Each row of this table is followed by its label. One hidden rule gives the labels. It looks at one to three of the table's principal directions, none of them among the few with the most spread.
tensor([-1.63, 0.46, -1.85, 0.17, 2.27, -2.24, -0.59, -0.33, -1.09,
        2.28, -1.56, 0.32, -0.17, -1.97, -0.45, 1.10, -0.64, 0.50,
        -0.78, -0.30, 0.85, 1.00, -1.28, 0.59, -1.03, 1.15, 2.63,
        -0.98, -2.76, 2.02, 0.44, -1.94, 0.62]) UL
tensor([0.47, -0.46, -0.72, 1.80, 0.61, -0.80, -0.14, -0.49, 0.39,
        0.18, -0.45, 0.86, -0.99, -0.27, 0.52, 1.16, 1.20, 0.31,
        -0.61, 0.36, -0.89, -0.66, -0.45, -0.80, 0.15, 1.64, 1.17,
        -0.72, -0.20, 0.66, 0.40, -0.28, 0.89]) JO
tensor([1.50, -4.01, 2.77, -2.56, -0.72, 0.43, 2.50, 2.46, 0.66,
        -2.12, 0.93, -0.41, -0.67, 3.14, 2.82, -2.40, -0.55, 0.14,
        -1.47, -1.18, 1.40, 1.21, -0.33, 2.70, -1.80, 0.56, -1.77,
        2.72, 3.06, 3.25, 2.10, 4.62, -0.86]) JO
tensor([-1.00, -0.93, -0.54, -0.16, 0.06, -0.68, -0.29, 0.72, 0.08,
        -1.40, -0.33, -1.43, -0.24, 0.06, -1.02, 0.27, -0.92, 1.10,
        0.07, 0.78, 0.35, -0.05, -1.03, -0.35, -0.58, 0.10, 1.24,
        -0.29, -0.76, 0.47, 0.63, -1.35, -0.03]) JO
tensor([-1.46, 0.30, -0.40, -1.67, -0.69, -1.31, -0.65, 0.31, -0.16,
        0.01, -0.29, -0.40, 1.35, -1.27, -1.34, 0.03, -1.51, -1.26,
        1.86, 0.94, 0.36, 0.14, -1.01, -0.30, 1.42, -2.08, 0.43,
        0.90, -0.51, -1.56, -1.55, -1.26, -1.95]) Mj
tensor([-0.72, 0.73, -0.33, -0.64, 0.76, -0.24, 0.74, -0.34, -0.86,
        -0.29, 0.88, -1.70, 0.76, 0.26, -1.47, 1.00, -0.13, 1.11,
        0.78, -0.28, 0.76, 0.19, -0.81, 0.25, -1.06, 0.41, 0.16,
        -1.41, -1.99, -1.04, -0.59, -2.70, 0.39]) Mj
tensor([0.85, -0.17, -0.78, 1.91, 2.45, 0.47, 1.40, -0.90, -1.69,
        -0.17, 0.76, -2.00, -0.67, 0.99, -0.16, 1.39, 0.77, 2.27,
        -1.51, -1.16, -0.67, 0.80, -0.28, 0.71, -2.30, 2.88, 0.37,
        -2.28, -2.59, -0.02, 0.82, -3.37, 3.64]) UL
tensor([-1.19, 0.39, -1.18, 0.73, 0.40, -0.75, -0.06, 0.02, -0.29,
        -0.38, 0.08, -1.52, 0.31, -0.06, -1.54, 1.09, 0.07, 1.34,
        0.29, 0.47, 0.37, -0.58, -1.16, -0.60, -1.38, 0.91, 1.58,
        -1.56, -2.23, 0.09, 0.60, -2.97, 0.69]) UL
tensor([0.69, -1.43, 0.93, -0.72, -0.75, -0.14, 0.88, 1.16, 0.61,
        -1.39, 0.71, -0.43, -0.13, 1.16, 1.04, -0.30, -0.01, -0.75,
        0.03, 0.36, 0.10, 0.18, -0.16, 0.58, -0.38, -0.33, -0.59,
        1.53, 1.16, 0.52, 0.42, 1.18, -1.05]) UL
tensor([1.49, 0.43, 0.88, 1.16, 0.43, 1.09, 0.12, -0.68, -0.04,
        1.24, 0.44, 1.09, -0.14, -0.17, 1.60, -0.76, 1.17, -0.85,
        -0.77, -0.72, -0.96, -0.07, 1.27, 0.30, 0.48, 0.02, -0.98,
        0.36, 1.06, -0.11, -0.19, 0.59, 0.90]) UL
tensor([0.45, -2.41, 0.14, 0.11, -0.31, -0.97, 1.20, 0.95, 0.00,
        -1.47, 0.05, -1.19, -0.39, 1.58, 0.75, 0.61, 0.61, 0.75,
        -0.67, -0.32, 0.39, 0.07, -0.54, 0.73, -1.38, 1.11, 0.27,
        0.60, 0.23, 1.02, 1.47, -0.04, 0.38]) JO
tensor([-1.05, -0.23, 0.30, -1.97, -0.61, -1.13, -0.27, 0.52, 0.21,
        -1.10, -0.06, -0.03, -0.28, 0.01, -0.96, 0.32, -1.37, 0.24,
        0.49, 0.82, 1.12, 0.55, -0.79, 0.25, 0.86, -1.26, 0.09,
        0.41, -0.06, 0.08, -0.97, 1.02, -1.88]) Mj
tensor([-0.55, -1.15, -0.41, 0.25, -0.04, -1.01, -0.58, -0.21, -0.55,
        0.01, -1.02, 0.03, -0.59, -0.53, -0.41, 0.18, -0.79, 0.76,
        -0.23, 0.09, -0.33, -0.07, -0.84, -0.03, 0.51, -0.21, 0.66,
        0.32, -0.15, 0.18, 0.27, -0.62, 0.47]) JO
tensor([0.34, -0.47, 0.94, 0.18, -1.04, 1.13, -0.20, 0.45, -0.11,
        -0.45, 0.56, -0.70, 0.21, 0.46, 0.28, -1.53, -0.32, -0.06,
        0.23, 0.02, -0.31, -0.52, 0.43, 0.10, -0.17, -1.50, -0.89,
        1.00, 0.99, -0.49, 0.53, -0.24, 0.16]) JO
tensor([-0.32, 1.17, -0.06, 0.55, -0.73, 0.37, -1.58, -0.27, 0.49,
        0.36, -0.08, 0.52, -0.02, -1.36, -0.42, -0.11, -0.02, -0.85,
        1.20, 1.14, -0.52, -1.03, 0.55, -1.31, 1.22, -2.08, 0.19,
        0.42, 0.57, -1.26, -0.82, -0.67, -0.98]) UL
tensor([-0.05, 0.00, -0.11, -1.10, -0.41, -0.84, 0.84, 0.52, 0.68,
        0.21, 0.16, 1.05, 0.66, 0.42, 0.45, 0.03, 0.29, -1.22,
        0.39, 0.08, 0.65, 0.24, -0.55, 0.20, 0.20, 0.74, 0.01,
        0.21, 0.19, 0.68, -0.38, 2.04, -1.34]) JO
tensor([-0.54, 0.58, -0.67, 0.82, 0.09, -0.02, -1.41, -1.01, -0.43,
        0.58, -1.43, 0.29, -0.83, -0.97, -0.87, 0.99, -0.18, 1.08,
        -0.49, -0.20, -0.34, -0.23, 0.71, -0.45, 0.44, -0.30, 0.31,
        -0.39, -0.26, -0.29, 0.27, -0.66, 0.67]) Ws
tensor([2.48, -0.30, 2.59, 1.67, -1.72, 2.21, -0.96, -0.47, 1.21,
        1.66, 0.19, 2.59, -0.21, -0.54, 3.18, -2.43, 2.09, -2.36,
        -0.11, -0.64, -1.83, -1.89, 2.61, -0.28, 1.76, -2.25, -2.30,
        2.93, 4.73, -0.42, 0.37, 2.44, -0.30]) JO
tensor([0.28, 3.61, -1.85, 1.78, 0.47, 0.78, -0.20, -0.49, 0.67,
        1.64, 0.66, 1.87, -0.03, -0.23, 0.20, 0.67, 1.68, -1.26,
        -0.11, 0.77, 0.08, -0.10, 1.13, -1.42, -0.47, 1.48, 0.81,
        -2.47, -1.73, 0.40, -0.55, 1.64, 0.14]) JO
tensor([-1.58, 0.03, -1.33, -1.05, 0.47, -1.03, 0.46, 0.72, -0.43,
        -0.42, -0.02, -1.65, 1.15, -0.13, -1.58, 0.41, -1.18, 0.32,
        1.04, 0.41, 0.83, 0.38, -1.74, -0.09, -1.22, 0.61, 1.38,
        -0.81, -2.19, -0.01, 0.12, -2.11, -0.28]) JO
tensor([-0.76, -1.05, -0.09, -0.26, 0.85, -1.39, -0.24, 0.44, -0.83,
        1.34, -0.72, 0.19, 0.04, -1.10, 0.52, -1.06, -1.23, -0.22,
        -0.65, -0.18, 0.19, 0.68, -1.30, 1.05, -0.28, -0.42, 1.19,
        0.95, -0.68, 1.69, 0.55, -0.86, 0.25]) JO
tensor([0.05, 1.57, -0.61, 0.41, 0.04, 0.24, -0.47, -0.66, 0.48,
        -0.08, -0.26, 1.08, -1.07, 0.14, -0.48, 1.48, 0.51, 0.43,
        -0.55, 0.32, 0.13, 0.13, 0.85, -0.57, 0.23, 0.74, -0.05,
        -1.17, -0.41, 0.21, -0.35, 1.63, -0.28]) Ws
tensor([1.09, 0.18, 0.72, 0.43, -0.12, 0.71, -0.04, -0.25, 0.14,
        0.59, 0.49, 0.98, -0.60, -0.02, 1.24, -0.26, 0.85, -0.63,
        0.08, -0.19, -0.30, -0.29, 0.90, 0.03, 0.21, -0.63, -0.85,
        0.63, 1.23, -0.18, -0.19, 1.11, -0.12]) UL
tensor([-0.21, -0.47, 0.61, -0.72, -0.81, -0.24, 0.32, 0.42, -0.02,
        -0.94, 0.63, -0.68, -0.01, 0.80, -0.35, 0.01, -0.13, 0.55,
        0.42, 0.18, 0.74, -0.24, -0.35, 0.26, -0.32, -0.79, -0.38,
        0.26, 0.13, -0.17, -0.01, -0.02, -0.66]) Mj
tensor([1.08, -0.81, 0.86, 0.84, 0.53, 0.67, 0.81, 0.37, 0.06,
        -0.66, 1.27, -0.60, -0.65, 1.01, 1.11, -0.56, 0.89, 0.67,
        -0.59, -0.08, -0.02, -0.21, 0.02, 0.26, -1.07, 0.56, -0.13,
        -0.29, 0.33, 0.65, 0.60, -0.28, 0.99]) UL
tensor([0.12, -1.40, -0.66, 0.34, 1.44, -1.88, 0.94, 0.10, -0.35,
        0.33, -0.20, 0.33, -0.76, 0.05, 0.77, 1.09, 0.49, 0.49,
        -0.66, -0.17, 0.23, 0.46, -1.53, 0.52, -0.80, 2.02, 1.43,
        -0.49, -1.01, 1.59, 0.42, -0.35, 0.67]) Mj
tensor([1.06, 1.45, 0.21, 2.23, -0.50, 1.98, -0.84, -1.12, 0.27,
        1.29, 0.26, 0.81, 0.14, -0.48, 0.56, -0.47, 1.89, -0.36,
        0.40, -0.38, -1.20, -1.68, 1.75, -1.24, 0.30, -0.36, -0.79,
        -0.48, 1.07, -1.37, 0.16, -0.53, 1.15]) JO
tensor([0.45, 0.70, 0.81, 1.15, 0.07, 1.38, -1.05, -1.35, -0.61,
        1.12, -0.15, 0.28, -0.42, -0.89, -0.08, -0.39, 0.27, 0.69,
        -0.03, -0.68, -1.05, -0.88, 0.95, -0.20, 0.51, -1.12, -0.94,
        0.13, 0.73, -1.13, -0.05, -1.42, 1.19]) Mj
tensor([-0.79, -0.36, -0.07, -1.76, -0.82, -0.74, 0.49, 1.00, 0.20,
        -0.49, -0.24, -0.42, 1.10, 0.49, -0.33, -0.39, -0.81, -0.73,
        0.26, -0.02, 1.12, 0.72, -0.25, 0.66, -0.09, -0.38, -0.07,
        0.73, -0.08, 0.40, 0.03, 1.10, -1.43]) JO
tensor([-1.52, 0.27, -2.05, -0.37, 2.40, -1.38, 0.91, -0.32, -2.06,
        0.63, -0.54, -1.85, 0.62, -0.20, -1.77, 1.11, -1.55, 1.65,
        -0.84, -0.82, 0.65, 1.89, -1.78, 1.10, -1.81, 2.29, 1.64,
        -2.13, -4.20, 0.63, 0.23, -3.17, 2.03]) JO
tensor([1.31, -0.46, -0.03, 1.27, -1.04, 0.93, 0.71, 0.36, 0.70,
        -2.24, 1.17, -0.56, -0.52, 1.86, 0.29, 0.29, 0.97, 0.01,
        -0.07, 0.90, -0.93, -0.50, 0.50, -1.00, 0.19, 0.68, -0.64,
        -0.52, 0.57, -1.05, -0.02, 0.90, 0.50]) Ws
tensor([0.13, -2.63, 0.74, -0.56, -0.09, -0.37, 1.25, 1.18, -0.32,
        -2.12, 0.53, -2.43, 0.04, 1.59, 0.11, -0.30, -0.46, 1.23,
        -0.39, -0.26, 0.37, 0.26, -0.98, 0.98, -1.47, 0.41, -0.01,
        0.70, 0.09, 0.52, 1.28, -1.37, 0.58]) JO
tensor([-0.47, -0.99, -0.16, -0.10, 0.95, -1.20, -0.04, 0.18, -0.42,
        0.40, -0.17, -0.65, 0.50, -1.16, 0.05, -0.06, -0.50, -0.38,
        0.54, 0.24, -0.30, 0.05, -1.30, 0.13, 0.17, -0.27, 1.13,
        0.54, -0.53, -0.10, -0.27, -2.46, 0.06]) Mj
tensor([2.51, -1.67, 2.02, 0.10, -0.45, 0.46, 0.57, 0.08, 0.98,
        1.00, 0.02, 3.23, -1.57, 0.51, 3.73, -1.03, 1.47, -1.64,
        -0.94, -0.85, -0.69, -0.18, 1.08, 0.91, 0.84, 0.05, -1.72,
        2.53, 3.91, 1.72, 0.49, 4.95, -0.69]) Ws
tensor([-0.20, -0.42, -2.05, 1.21, 1.46, -1.46, 0.07, 0.20, -0.03,
        0.77, -0.95, 0.38, -0.22, -0.81, 0.55, 0.98, 0.63, -0.40,
        -0.39, 0.34, -0.12, 0.42, -0.67, -0.58, -0.53, 2.00, 2.25,
        -0.94, -1.36, 1.11, 0.51, -0.56, 0.83]) JO
tensor([0.70, -0.73, 0.37, 0.38, -0.61, 0.33, 0.68, 0.23, 0.48,
        -1.68, 0.97, -0.93, -0.12, 1.21, -0.01, 0.57, 1.04, 0.50,
        0.59, 0.35, -0.10, -0.79, 0.02, -0.59, -0.21, 0.32, -0.40,
        -0.33, 0.56, -0.99, -0.01, -0.40, 0.07]) Mj
tensor([1.88, -0.37, 1.64, 1.81, -0.31, 1.86, 0.03, -0.75, 0.25,
        0.73, 0.67, 0.95, -0.42, 0.39, 1.72, -1.46, 1.75, 0.07,
        -0.65, -0.93, -1.25, -1.30, 1.28, -0.13, 0.35, -0.03, -1.42,
        0.38, 2.18, -0.24, 0.53, 0.51, 1.54]) JO
tensor([-0.43, 0.24, -0.29, 0.02, 0.34, -0.24, -0.31, -0.72, -0.74,
        0.46, 0.04, -1.09, 1.10, -1.19, -0.99, 0.61, -0.14, -0.23,
        1.58, -0.06, -0.66, -0.54, -0.45, -0.46, 0.55, -0.91, 0.09,
        0.06, -0.60, -2.34, -0.97, -3.49, 0.23]) Mj
tensor([-0.19, 0.54, 0.31, -0.02, 0.05, 0.52, -1.00, -0.45, -0.25,
        0.60, -0.32, 0.41, -0.32, -0.98, -0.24, -0.49, -0.73, -0.03,
        0.19, 0.11, -0.41, -0.09, 0.28, -0.14, 0.74, -1.27, -0.27,
        0.42, 0.39, -0.44, -0.40, -0.24, -0.07]) UL
tensor([0.46, -1.23, 0.05, -1.49, -1.41, -0.89, 1.71, 1.14, 0.86,
        -1.73, 0.66, -0.17, 0.75, 1.95, 0.46, 0.59, 0.69, -1.02,
        0.78, 0.18, 0.91, 0.26, -0.29, 0.21, -0.02, 0.72, -0.69,
        0.57, 0.77, -0.26, -0.25, 2.42, -1.65]) Ws
tensor([-0.84, 0.97, -1.90, 0.40, 1.76, -0.40, 0.01, -0.59, -1.50,
        0.78, -0.73, -0.98, -0.03, -0.56, -1.17, 1.20, -0.95, 0.96,
        -0.65, -0.45, 0.03, 1.36, -0.33, 0.35, -1.16, 1.35, 1.04,
        -1.57, -2.86, 0.04, 0.16, -2.03, 1.63]) Ws
tensor([1.31, 0.20, 0.35, 2.88, 0.02, 1.33, -1.24, -1.21, -0.01,
        1.23, -0.25, 0.85, -0.44, -1.17, 1.04, -0.69, 1.48, -0.35,
        -0.20, -0.16, -2.09, -1.49, 1.37, -1.15, 1.20, -0.68, -0.28,
        0.24, 1.42, -1.25, 0.10, -1.37, 1.77]) JO
tensor([0.31, 0.57, 0.03, 0.31, -1.22, 0.90, -0.61, 0.23, 0.77,
        -0.53, 0.08, 0.24, 0.05, 0.14, 0.10, -0.22, 0.40, -0.78,
        0.59, 0.61, -0.24, -0.60, 1.18, -0.90, 0.57, -1.03, -0.55,
        0.44, 1.11, -0.86, -0.09, 1.08, -0.78]) JO
tensor([-1.02, -1.00, -0.89, -0.74, 0.31, -1.67, 0.31, 0.59, -0.65,
        -0.30, -0.42, -1.32, 0.96, -0.48, -0.74, 0.45, -1.15, -0.40,
        0.60, 0.33, 0.06, 0.62, -1.49, 0.36, -0.18, -0.07, 1.10,
        0.54, -1.36, -0.30, -0.11, -2.20, -0.29]) Ws
tensor([1.34, 1.12, 1.07, 0.35, -0.08, 0.58, 0.27, -0.42, 1.40,
        0.22, 0.87, 2.79, -1.64, 0.83, 1.48, 0.27, 1.73, -0.18,
        -1.07, 0.18, 0.40, -0.23, 1.03, -0.15, 0.61, 0.91, -0.79,
        -0.73, 1.37, 1.54, -0.55, 4.33, -0.82]) Mj
tensor([-1.19, -0.86, -0.12, -0.40, 0.88, -0.58, -0.37, 0.14, -0.73,
        -0.50, -0.78, -0.98, -0.93, -0.05, -1.05, -0.07, -1.58, 2.33,
        -1.16, -0.20, 0.69, 0.59, -1.13, 0.72, -0.99, 0.46, 1.01,
        -0.59, -1.17, 1.64, 1.04, -0.97, 0.90]) JO
tensor([-2.39, -1.17, -0.24, -1.84, 0.28, -2.26, -0.68, 0.56, -0.46,
        -0.61, -1.15, -1.24, 0.17, -0.95, -1.86, 0.31, -2.06, 1.51,
        0.20, 0.39, 1.47, 0.40, -2.03, 0.55, 0.01, -0.81, 1.69,
        0.14, -1.24, 0.95, 0.08, -1.89, -0.98]) Mj
tensor([-0.22, 0.86, -2.34, 0.75, 1.70, -1.93, 0.35, -0.65, 0.11,
        1.40, -0.68, 0.63, 0.81, -1.46, -0.02, 2.62, 1.46, -1.46,
        0.93, 0.23, -0.37, 0.17, -0.63, -0.95, 0.18, 2.24, 1.93,
        -1.24, -1.83, -0.62, -0.95, -1.73, -0.05]) UL
tensor([0.30, -1.62, 0.85, -1.49, -0.90, -0.37, 1.35, 1.67, 0.76,
        -1.98, 0.88, -0.61, -0.13, 1.90, 0.70, -0.48, -0.36, -0.21,
        -0.14, 0.39, 0.98, 0.51, -0.64, 0.81, -0.86, 0.18, -0.44,
        1.01, 0.78, 1.25, 0.62, 2.15, -1.33]) JO
tensor([1.85, -0.56, 0.72, -0.02, 0.18, 0.88, 1.30, 0.54, 0.51,
        -0.31, 1.14, 0.58, -0.31, 1.08, 2.06, -0.35, 0.93, -1.41,
        -0.04, -0.18, -0.47, 0.43, 0.64, 0.40, -0.41, 0.64, -1.11,
        0.84, 1.36, 0.20, 0.01, 2.08, -0.18]) Ws
tensor([-0.08, -0.91, -1.04, -0.27, 0.63, -1.83, 0.43, 0.13, 0.33,
        0.28, -0.94, 1.31, -0.69, -0.16, 0.60, 1.35, 0.27, -0.31,
        -0.31, 0.13, 0.28, 0.50, -0.96, 0.01, 0.12, 1.76, 1.15,
        -0.12, -0.25, 1.37, 0.11, 1.64, -0.48]) Ws
tensor([0.55, -1.35, 0.69, -1.37, -0.41, 0.03, 0.78, 1.35, 0.26,
        -0.31, 0.48, 0.29, 0.07, 0.55, 1.46, -1.42, -0.75, -1.37,
        0.45, 0.13, 0.35, 0.61, -0.40, 0.75, -0.35, -0.69, -0.52,
        1.80, 1.31, 0.85, 0.30, 2.12, -1.14]) JO
tensor([-2.13, 2.37, -2.21, -0.79, 1.33, -1.15, -1.11, -1.05, -0.93,
        2.00, -1.75, 0.49, 0.92, -2.14, -2.18, 1.13, -1.47, 0.02,
        0.10, -0.17, 0.57, 1.23, -0.38, -0.15, 0.68, 0.47, 1.40,
        -1.62, -2.79, -0.26, -1.14, -1.18, -0.05]) Ws
Which label does each new row get?
tensor([2.31, -1.54, 2.52, -0.85, -2.09, 2.17, 1.64, 1.20, 1.01,
        -2.17, 1.62, 0.24, -0.65, 3.32, 2.15, -1.80, 0.80, -0.29,
        -0.82, -0.61, 0.30, 0.08, 1.65, 1.04, -0.43, -0.38, -3.09,
        1.63, 3.36, 0.52, 0.88, 4.86, -0.59]) -> Ws
tensor([2.48, -1.61, 1.80, 1.11, -1.19, 1.31, 1.05, 0.65, 0.96,
        -1.26, 1.55, 0.60, -0.93, 1.97, 2.53, -1.15, 1.87, -0.56,
        -0.50, 0.01, -0.71, -0.87, 1.04, 0.01, -0.04, -0.04, -1.56,
        1.14, 2.79, 0.24, 0.66, 2.51, 0.25]) -> JO
tensor([-1.15, 0.66, -1.36, -0.16, 1.02, -0.60, 0.87, -0.24, -0.54,
        -0.34, 0.27, -1.90, 1.35, 0.17, -1.96, 1.26, -0.10, 1.07,
        0.59, -0.18, 0.40, 0.10, -1.35, -0.26, -1.24, 1.93, 1.10,
        -2.12, -2.75, -0.69, -0.11, -3.23, 0.91]) -> JO
tensor([-0.14, -0.15, -0.98, 1.25, 1.63, -1.16, -0.09, -0.74, -0.30,
        1.26, -0.91, 0.80, -0.77, -0.84, 0.28, 1.17, 0.75, 0.78,
        -0.99, -0.40, -0.23, 0.01, -0.71, -0.04, -0.45, 2.04, 1.55,
        -1.11, -1.13, 1.38, 0.52, -0.88, 1.29]) -> Mj
tensor([1.21, 1.48, -0.15, 2.05, 1.85, 0.85, -0.01, -1.37, -0.43,
        2.26, 0.36, 0.87, 0.22, -1.19, 1.15, 0.18, 1.67, -0.84,
        -0.56, -0.77, -1.35, -0.08, 1.01, -0.14, 0.14, 1.03, 0.03,
        -0.85, -0.48, -0.53, -0.53, -1.67, 1.76]) -> Mj
tensor([1.11, 0.75, 0.44, 0.42, 0.25, -0.44, -0.88, -0.92, 0.47,
        3.37, -0.66, 3.59, 0.44, -2.55, 2.38, -0.72, 1.09, -3.62,
        0.76, -0.18, -1.30, -0.34, 0.89, -0.25, 2.67, -1.33, -0.38,
        2.00, 2.12, -0.51, -1.61, 1.66, -1.23]) -> Mj
tensor([-0.23, 0.55, 0.69, -1.93, -0.55, 0.06, 0.50, 0.48, 0.67,
        -0.79, 0.87, 0.29, 0.31, 0.51, -0.35, -0.07, -0.62, -0.63,
        0.89, 0.51, 0.79, 0.32, -0.38, 0.17, 0.42, -0.57, -0.75,
        0.28, 0.39, -0.20, -1.07, 1.65, -1.91]) -> Mj
tensor([0.07, -0.21, 0.67, 1.37, 0.65, 1.27, -0.06, -0.27, -1.12,
        -0.01, 0.75, -1.93, -0.27, 0.26, -0.36, -0.85, -0.23, 1.88,
        -0.63, -0.57, -0.52, -0.55, -0.20, 0.45, -1.80, -0.23, -0.09,
        -0.46, -0.87, 0.06, 1.30, -3.35, 2.24]) -> UL
tensor([-0.99, 1.24, -0.79, -0.33, 0.00, 0.03, -0.85, 0.15, 0.19,
        0.70, -1.02, 0.76, -0.23, -0.44, -0.53, -0.20, -0.70, 0.17,
        -0.79, 0.05, 0.84, 0.58, 0.50, 0.03, -0.30, 0.11, 0.61,
        -0.54, -0.65, 1.44, 0.53, 1.58, -0.43]) -> JO
tensor([1.37, 2.09, 1.33, 0.40, -0.62, 1.39, -1.23, -0.60, 1.48,
        1.75, -0.27, 3.64, -1.26, -0.70, 2.10, -0.49, 1.31, -1.93,
        -1.09, -0.05, -0.24, -0.12, 2.80, 0.01, 1.44, -1.16, -1.46,
        1.19, 2.65, 1.22, -0.46, 4.78, -1.63]) -> UL
tensor([-0.45, -2.67, 0.70, -0.92, -0.80, -1.04, 0.49, 0.64, -0.59,
        -0.95, -0.37, -1.02, -0.17, 0.69, -0.20, -0.44, -1.21, 1.03,
        0.17, -0.33, 0.08, -0.26, -1.74, 0.92, -0.57, -0.42, -0.10,
        1.50, 0.49, 0.52, 1.12, -0.73, 0.01]) -> JO
tensor([0.68, 0.40, 0.39, 1.09, 0.75, 0.75, 0.40, -0.43, -0.43,
        -0.47, 1.49, -1.46, -0.37, 0.20, -0.13, 1.04, 0.75, 0.63,
        0.71, 0.23, -0.74, -0.71, -0.20, -0.26, -1.25, -0.03, -0.19,
        -0.45, -0.76, -1.20, -0.08, -3.16, 0.84]) -> UL
tensor([-0.96, -0.12, -1.08, 0.59, 1.36, -1.06, -0.41, -0.30, -0.61,
        1.13, -0.76, -0.12, 0.28, -1.33, -0.53, -0.01, -0.36, 0.54,
        -0.11, -0.04, -0.02, 0.02, -1.23, -0.25, -0.15, 0.83, 1.80,
        -0.97, -1.52, 0.59, 0.14, -2.13, 1.04]) -> JO
tensor([0.79, 2.07, -0.25, 0.14, -0.76, 1.01, 0.05, -0.61, 1.23,
        0.28, 0.16, 1.73, 0.27, 0.42, 0.24, 0.84, 1.54, -1.34,
        0.22, 0.03, -0.16, -0.24, 1.75, -0.87, 1.00, 0.73, -1.10,
        -0.69, 0.83, -0.82, -0.93, 2.88, -0.97]) -> Ws
tensor([0.63, -0.81, 1.63, -1.27, -1.76, 0.71, 0.34, 0.56, 0.56,
        -1.44, 0.63, -0.06, 0.09, 1.24, 0.37, -0.90, -0.32, -0.44,
        0.28, 0.05, 0.16, -0.07, 0.66, 0.48, 0.87, -1.56, -1.86,
        1.56, 2.05, -0.67, -0.35, 2.06, -1.30]) -> Ws
tensor([-0.64, 0.11, -0.45, 1.05, 1.56, -0.89, -0.69, -1.04, -0.82,
        0.51, -0.26, -0.59, -0.56, -1.37, -0.94, 1.06, -0.17, 1.37,
        -0.12, 0.20, -0.53, -0.27, -1.05, -0.32, 0.19, 0.23, 1.34,
        -1.09, -1.54, -0.37, -0.48, -3.50, 1.24]) -> Mj
tensor([-0.40, 2.80, -0.22, 1.11, -0.29, 1.24, -0.89, -0.77, 0.06,
        -0.25, 0.98, -0.89, -0.18, -0.15, -1.61, 1.30, 0.45, 0.70,
        0.58, 0.82, -0.24, -0.92, 0.83, -1.01, -0.70, -0.84, -0.19,
        -1.34, -1.42, -1.36, -0.39, -2.23, -0.03]) -> UL
tensor([0.68, -2.68, 0.51, -0.14, 1.07, -0.21, 1.55, 0.22, -1.50,
        -0.50, 0.33, -2.32, 0.62, 0.66, 0.57, -0.34, -0.37, 0.73,
        -0.11, -1.35, -0.61, 0.59, -0.99, 1.41, -1.23, 0.71, -0.40,
        0.85, -0.21, -0.61, 0.79, -3.03, 1.92]) -> Ws
tensor([-1.71, -0.01, -0.58, -3.25, -1.37, -1.99, 1.05, 1.90, 0.46,
        -1.97, 0.81, -1.33, 1.27, 1.14, -1.44, 0.87, -1.38, -0.89,
        1.72, 1.34, 2.40, 0.95, -1.51, 0.44, -0.62, -0.96, 0.46,
        0.42, -1.38, -0.02, -0.88, 0.89, -3.40]) -> UL
tensor([1.30, -1.39, 1.82, -0.87, -0.90, 0.24, 1.22, 0.93, 0.70,
        -0.96, 1.17, 0.42, -0.13, 1.55, 1.75, -1.11, 0.58, -0.79,
        -0.39, -0.18, 0.37, 0.17, 0.28, 0.99, 0.09, -0.38, -1.37,
        1.46, 1.97, 0.73, 0.07, 2.55, -0.97]) -> Mj
tensor([-0.73, 1.89, -1.65, 2.12, 0.70, 0.49, -1.19, -1.07, -0.23,
        0.73, -0.40, -0.68, 0.69, -1.42, -1.59, 0.68, 0.41, 0.32,
        0.42, 0.57, -1.15, -0.87, 0.16, -1.71, 0.28, 0.50, 1.30,
        -1.95, -1.88, -1.53, -0.33, -3.48, 1.50]) -> JO
tensor([0.80, -1.20, 1.79, -0.79, -1.15, 0.88, -0.10, 0.87, 0.28,
        -0.20, 0.32, 0.59, -0.47, 0.49, 1.56, -2.11, -0.59, -0.75,
        -0.23, -0.15, 0.09, 0.02, 0.66, 0.84, 0.26, -1.96, -1.38,
        2.29, 2.45, 0.74, 0.54, 2.40, -0.88]) -> JO
tensor([-1.45, -0.36, -0.41, -1.15, -1.06, -0.59, -0.51, 0.90, 0.07,
        -0.39, -0.60, -0.57, 0.59, -0.19, -1.05, -0.69, -1.53, -0.01,
        0.79, 0.58, 0.72, -0.16, -0.98, -0.12, -0.29, -1.04, 0.59,
        0.66, -0.30, 0.40, 0.55, 0.00, -1.11]) -> JO
